The rows of T fall into 4 groups, and each row is roughly a mix of its group's hidden directions; one row fits no group.
T:
[[  8   6  15  -4 -12  14  -5 -17  -8  14]
 [-14  -3   3  -7  25  -7   1  -6  16   5]
 [  3   9   3  11 -21  -5  -3 -23  -5  -3]
 [ -5 -19  11  -3   0  14  -8 -21  -7  -1]
 [  1   1   4  26 -12   2   0  -3 -12  15]
 [  7  13  -3   0 -10   1 -25 -11   1 -13]
 [  1   7   1  -3   3 -19  -6 -22 -15  -6]
 [  8  17  -2  -2   3 -20   1 -14 -15  -8]
 [  3   9 -13   7   3   5  20  22   7  -2]
 [ -3 -18  12  -9   7  11 -16 -14  -8   1]
 [  1 -17   5  -1   1   4  10  25 -13   5]
 [ -7 -21   0   1 -10  -8  -7   9 -22  -3]
 [ -2 -12  11   3  -9  14 -17 -12  -4  15]
 [ -9  -2   6  15  12  -8  -5 -22 -13   0]
 [ -8 -17   3  -6   0   4 -14 -25  -3   0]
 [ -5  11  -4 -10  -5 -16 -10 -11 -13 -17]
 [-11 -19 -15   4   8  -8  18  -2   5  -4]
 [ -3   5  12  -1 -19  12   3  15 -12  13]
 [  4  27  -7   3  -1  -8  -3  13  -2 -14]
 [  3  -5  -5   3   7  28   9  -5  -5 -16]
 [ -5 -12  10  -2 -13  23  11  11   7   2]
 [  6  24  10  -5  11  -2   3 -15   8 -10]
 [  2 -19 -11  10  -8   5   2  22  -8   4]
 [ -4 -16 -18  -8  -7   7  13  -2   2 -18]
 [ -2 -13   9  23  -1  13   1 -15  -3  10]
 [  4   5 -12  -7  -3 -27  -5   1 -13 -10]
 [ -4   4  13   0  20  18   4 -10  13   5]
 [ 16  27   1   8   1   3  12   7   2   4]
 [ -2 -11   1   2   9  17   6  11  23   7]
 [ -6 -12   7  16  -5  10  -7  -3   1  24]
 [ -4 -20  -7  -8 -15  10  -6  17   1 -10]
 [ -7   1 -13  15 -10  -4 -15 -12  -1 -17]
 [  3   0   0   7  -1  -6 -19 -24  -4  14]
 [  2  -4   8  18  -6  18  19   2   8   4]
 [ 17  -2  11 -14  12  12   1 -16   9   2]
 [ 11  10 -12 -12   9 -14   3  11  -2 -17]
 [ 18   6  -3 -18   7   2  15 -15   1  -6]
 [-13  -8   3  -1 -24 -12  -9 -10 -10   5]
 [ 16  14  14 -20   0   0  -6 -10   3  -7]
 [ -2 -11  12  -3  11  12 -11 -23   2   7]
 [  7   5 -10 -13   1  -6   0 -16 -16 -18]
 [  0 -15 -18 -16 -12  -7   7  -7  -6  -9]
 [  5  13 -13  -2 -11 -11   4  24   5  -4]
 [-15  -8  -3  -1   2  -5 -19  -9 -22   0]
 [ -4  -1   5  -2 -10  -9 -26 -16  -9   6]
 [ 10  -6 -16   2   7  -5  16  19   6 -12]
 [ -2  14  -2   2  -9 -21 -14  -2 -14 -10]
 [  9  16 -11   5  -9 -15   1  -5 -14 -15]
 [ -6 -13   9   1   5  -7 -13 -26  -6   0]
 [ -8  -3 -21   0   8 -11  13  19   5  -5]
 [  3 -17   9   6  -3  16   5   9   5  21]
 [ -1   1   0  -4  -1  21  14 -12  13 -15]
 [ -6  -8 -11  -3   8 -24  -5 -18  -1  -2]
 [  2  16  -1 -11  12 -22  -6   2 -13  -7]
 [ -1  -2  -6  19  -4  -7  -2  28   1  -2]
 [ -8  15  -5  11 -19 -13  -8   3  -9 -12]
 [  3  16  -5  -7  -1 -15  -3 -12  -8 -22]
 [ -9 -19  -4 -15  -3 -11 -12   3 -16  -6]
 [ 12  11   0 -20 -15  -8  16  -2   6   4]
 [ -4   8  20  -1  -7  -2   5   6 -23  11]
 [ -3 -13   3   6  -2  14 -15 -24   3   6]
 [  2  -2  11   3  18  17   2 -17  10  11]
 [  2  -3  10  13   4  17  -7 -21   8  10]
 [-15 -19   7  -1   0  -6 -18  -9 -10   8]
 [-12  16  12   6  19   3  -4  -7  12  -9]
 [-13  -9 -15 -13  12   6   6 -18   3  -7]
 [ -1 -13  15   3   6  12   7  16   1  19]
 [-11   4  -3   1 -24  17  -6  15   3   1]
 [  5  -9  10 -15   7   4 -16  20  -8   4]
 [-14  -6  14   1  -3 -14 -16  -5 -16   9]
 [  0 -17  12 -13  14   9  17   7  -5   5]
 [ -3  14   3  -7  10  -4   6 -27   7  -9]
 [  7  25  19   8  -4   7  -5  -7   3  -1]
 [ -5  -8  -6  17  -1  22 -18   7   1   4]
 [-13  -1  -8  15 -18   0 -19   3  -7  -3]
 [ 13  19   3 -12  -3 -10   9 -13   9 -10]
 [ -1 -15 -11   2   4  -5   7 -25   8 -12]
 [ -4  15  10 -13   3 -12  -8 -23   0   0]
 [ -8 -21   4   5 -18  10 -11  -1  -7  11]
 [  0  -2 -17  -8  -7 -18  -2  -2 -13 -18]
 [ -1 -14   6  -1   2   3   4   9  12  27]
 [ -1   2   0 -25  16  -1   9  11  -5 -11]
 [ -4 -28   1  -5   7  13  -2   3  -3  14]
 [  2  11 -20   2 -15   7  -3  16   6 -11]
 [  0   7  12  13 -15  -8  -8  14   6  17]
 [  3  -9  15   2  11  13 -19 -11   1  13]
 [ -8 -18 -15 -14  -1   7  -7  14  10  -6]
 [  3   8  -2   1  -5 -18 -10   9 -25   2]
 [ -2 -10 -17   3   2  16   9  20  11  -1]
 [  1   6  -3  -7  13 -23 -15  -7 -13   2]
 [ -7   3  -2   5 -15 -16 -20 -12 -10   9]
 [ 14  11   9  -6   6 -13   5 -24  -1   6]
 [ 11  17   3  -4  -3  -4   9  23 -13   5]
 [-12  13   9  -4   6  16   7  13  17   6]
 [ -8 -15   4   9   6  15  -5   2  15  18]
 [ -7  12  -6  -8  12 -21 -12  -3  -6 -14]
 [-11   6  11  -3  19   9   7  -6  20   5]
 [ 14 -22  -7  -2  -4   7  13  -3   7 -14]
 [ -6  -5 -15  21  -4   2   3  14  17   0]
 [  6   3   7 -10  15   3  -9 -18 -18  10]
 [ -4   6  -4 -15  10  -3  -1 -24  -6 -16]
 [  1  16   7   6   5 -22 -14 -14   0   3]
 [  0 -27  -5  14 -10   8  -4 -11   4   0]
 [  8   5  -1   4 -31 -10  -2   8  -4   1]
 [  3  -8  15   5  10  16  -1 -18   7  14]
 [-10 -15   6 -16  12 -12  17   6   0  -8]
 [  1  19   3  -4  -7 -27  -4  -3   7  -4]
 [  6   6  -3   9 -15  -2 -14 -26  -1  -1]
 [  0  -1   3  -7   2   3  29  16   4  -7]
 [-11 -10  -5  11 -22  16  -7  10   4  -1]
 [ -3   9   4  17  17   4  11 -20   3   3]
 [ -4  -5   8  -9   7  22   6 -19   8   5]
 [  2  13 -16  -3  -4 -17 -10  -1  -8 -18]
 [ 15  -1  10  10  17  -4  19  -7  -2  11]
 [ -6   7   0  -3  12 -21 -10 -17 -10  -8]
 [  4 -11  15 -14  22  10  -8  -1   2   4]
 [ -3 -10   3   2  13  18   7 -20   9   9]
 [  3 -12  -5  -3  18  24  13  -3   2  -3]
 [ -4 -22   5  -3  10  10 -16   4 -14   6]
 [ -9 -19  14  -4 -14  17   3   9  -5   4]
 [ -9  -1 -10  15 -17  -3 -15  13 -12  -5]
 [  0 -21  -1   1 -16  14 -15  -8   3   8]
 [-12 -19  -1   5  15   5  -7  13  -4  15]
 [-10 -23   9  14  -4   9  -5  -6  -2  13]
 [ -3 -24   1  -4   4  19  10  12  -8   3]
 [  2  -5  19 -20  14  11   1  -6  -7  -7]
 [  3   1  -2  -5  17  28   3   1  11   2]
 [ -8  -6   5  -3  11  27   5 -15   6  -4]
 [ -4   4  -7   9  -4 -31   2   7  -3   8]
 [ -5  -7 -16  15   3  14 -21   6   4  -2]
 [-12 -16   5   5  -4  24   2   0   9  12]
 [-11   4  12  -8  -6 -21  13   5 -11 -12]
 [ -4 -14 -12   5 -10   8  23  -5  11   7]
 [-14   6  -1  14  -9  -3  -9  22 -12   3]
 [ -1 -11   2  -2  19   4  23  11   4   9]
 [ 11  11  -1  -1 -23  16 -11  -6   5  -2]
 [  7  15   0  11   7   3  19   3  17  11]
 [ -3 -18 -10 -18   0  10   4  18  -4  -3]
 [  4   9  15   7   3  -5 -20 -20   1   5]
 [ -2 -22   8 -10   3  22  -4 -10  -4   0]
 [ -5   0 -17   8  15 -16 -17   6   4  -8]
 [  2  15   5 -13  12 -17   6   4 -13 -14]
 [  0  -7  10  -9  18  15   2 -13   3  18]
 [  1  -2 -14  -2   9   5  19  21  10  -3]
 [  5  -8  12 -20   8  -5  -4   9 -12  17]]

Each list below has two rows that fit no group; the rest each fit one group, if only roughly. Name those rows in the order they come.
- Q_159: [ -2  21   7   8 -11  12 -11   5  13  12]
- Q_341: [  4  14 -15   3   1 -17 -12   6  -2  18]
- Q_609: [-3  3 22 -4  4 18 14  6  2 11]
- Q_339: [ 16  -3   3  -5  15  21  -7  -6  11 -10]
- Q_576: [ -1 -10   3  13   1  -2  -3  23   3  20]
- Q_36: [ 14   3   8 -19   1  10  19   2   9  -7]
- Q_918: [ -7  -3  13  15   7  16 -12   3  -6  17]
- Q_399: [  3  -5 -20  -5  -8 -13   9   6  -3 -21]
- Q_722: [ 12   4 -10   6  -8  10   4  26   6   6]
- Q_956: [ -1  13   4  -8  20   4   5 -21   3 -10]
- Q_49: [ 12 -19  -9  -2   9   6  15  15   6   8]
- Q_668: [  9  18  -4  11  -9 -18 -11 -13   2   1]
	Q_159; Q_668
- Q_373: [  1   2  -9 -10  10 -19  -7 -13  -6 -19]
- Q_283: [  0  17   6   3  -8 -23  -1 -12  -9  -9]
- Q_831: [  5 -17   3 -10   8  17  -8  16   2  14]
- Q_170: [  9 -19 -16   1   0  -9   8  20  -2   4]
- Q_273: [ 10 -12  -9  -7   5  24  -3  -3  16  -1]
- Q_309: [  7 -10  -6   7   0   9  17  20  14   7]
- Q_142: [  4  11   9 -22  -1  -5  10  -6 -14 -15]
- Q_520: [ -1 -12   7   6 -20  20  -1   4   0  15]
- Q_932: [ -7   4   5   8   3   8 -14 -26  -8 -11]
- Q_890: [ -6  20  -1  -7   6  -1   4 -22 -12  -9]
- Q_102: [  2  20  -2  -4  -1 -15  16   6  -2 -17]
- Q_767: [  4   8 -15 -16  -7  -8  10  -1  -6 -20]
- Q_853: [  7   0  17  23 -10   2 -10  -9  -2  10]
	Q_890; Q_767
- Q_571: [  0  11  -6  -1  -2 -16  23   7   2 -16]
- Q_239: [  2 -22  -4  -9  -7   6  -7  15   5  17]
- Q_379: [ -1 -17   6  -2  16   8   4  20   9  12]
- Q_347: [  5  10   0  22 -17  -7  -8   0   8  13]
- Q_267: [ 11   1 -10   5  -5   2 -17 -24   8  -5]
- Q_348: [ -2 -13  10 -17   8  -2 -21 -13  -4   4]
- Q_672: [  1  18   5   8   5   1   0 -26  12  -2]
- Q_708: [-18  -5  -6   1  -6 -10 -16  18 -10  -1]
- Q_671: [ 4 12  7  9 14 16 -2  6 21  6]
- Q_146: [  2   5  16  -8   5  -1 -24 -15  -6  -6]
- Q_201: [ -5 -11   2 -21   3  22   6 -10  -1  -2]
	Q_671; Q_201
